In the rows, zero is written as 128.
First come named moves, each a turn or a mirror, each shown by rows before and after it. For each pair of rows after them, which moves, in which order, take the first row to the second? The first pair is done for you.
dav (before -> after):
[144 154 139 149 121 145  97 135 120 168 141 116 115 116 141 139 115] -> [149 152 141 146 128 141 105 136 124 166 135 111 117 107 142 143 118]
[124 139 126 121 146 124 128 126 130 145 116 121 107 115 129  94 128] -> [128 141 126 127 145 120 128 125 135 141 116 120 107 114 130  96 128]
[119 154 155 155 111 150 126 136 118 159 105 110 115 110 145 113 114] -> [117 146 152 169 109 137 117 127 128 159 116 108 116 103 157 120 134]
bosa (before -> after):
[125 149 183 151 108 151 142 104  99 134 115 110 119 145 155  85 124] -> [116 149 169 150 121 149 145 105 114 120  86 115 117 133 155  81 110]
[133 112 146 198 115 109 124 129 107 138 148 122  87  98 169  68 116] -> [132 109 147 203 125 103 126 126 111 134 133 128  86  94 173  66 109]
[102  70 118 149  99  99 187  99 143 110  88  90 154 113 134 137 133] -> [102  70 121 151  99  89 183 106 147 108  97  94 151 107 138 141 151]
Nebe (before -> after):
[136 126 116  78 136 123 130 125 140 115 138 141 157 141 101 158 134] -> [132 165 127  90 127 143 126 126 147 143  98 140 151 122 106 152 122]
[144 130 156  88 119 160 139 139  92 141 159 111 152 171 101 155 150] -> [131 118 139  69 132 164 149 136 112 126 128 119 164 173  93 155 146]
[161 145 144 105 128 108 135 155 143 136 120 124 132 138  89 148 140] -> [166 146 140 106 124 111 136 158 144 139 119 127 134 141  91 142 138]
[ 63 151 141 162 117 110 165 111 163  99  77 103 120 100 121 143 140] -> [ 87 166 172 191  96 121 146 124 137 142 126  85 107  98 144 138 142]
Then:
(2 to 3 moves a pair)
[ 81 155 140 135 113 128  99 127 125 167  82 149 102 105 153 112 149] -> [ 71 115 110 102 133 109 117 113 149 118  83 168 125 126 130 128 155]	Nebe then Nebe then Nebe
[151 162 114  92 165 107 106 123 168 139  76 137 117 106 105 128 118] -> [158 111  96  78 164  76 115 127 159 106 131 141 122 130 100 138 137]	Nebe then Nebe then Nebe
[133 112 127  92 147 157 162 112 114  94  92 143 148 159  92 127 100] -> [162 138 160 128 135 165 146 114  84 133 116 131 122 147 120  99  75]	Nebe then Nebe then bosa
[110 131 189 169  99 134 129 142  96 160 135  96 118 133 151 118 130] -> [118  97 173 173 109 124 130 136  96 132 149  96 107 142 159 109 115]	bosa then bosa then Nebe
[133 142 106 169 115 133 115 108 138 140 161 116 131 119 149 138 171] -> [119 142  98 148 119 135 124 106 155 126 137 122 148 117 129 151 182]	Nebe then Nebe then bosa
[ 62 165 135 134 117 107 120 131 162 126  77 106 128 124 150 166 168] -> [ 64 123 117 120 124  95 121 127 150  99 120 116 134 140 145 176 190]	Nebe then Nebe then Nebe
[153  92 145 196 107 133 126 116  98 125 146 107 105 128 161  95 114] -> [128 119 139 183 118 148 139 114 123 130  72 119 107 110 150  82  95]	Nebe then Nebe then Nebe
[148  93 117 104 139  89 133 136 138 109 171 137 114 143 112  89 124] -> [163 131 146 133 122 100 115 146 119 153 172 127  97 128 131  79 111]	Nebe then Nebe then Nebe
[ 75 183 116 141  83 129 171 119 156 190 142 124 157  82 161 122 195] -> [ 69 176 105 146  93 124 181 120 170 178 123 122 155  75 165 119 189]	dav then bosa then dav
[183 143 111  91 139 117 127 148 123 143 159 131 131 129 116 135 125] -> [179 160 121  95 142 130 122 150 122 154 135 128 126 129 121 130 113]	Nebe then Nebe then Nebe
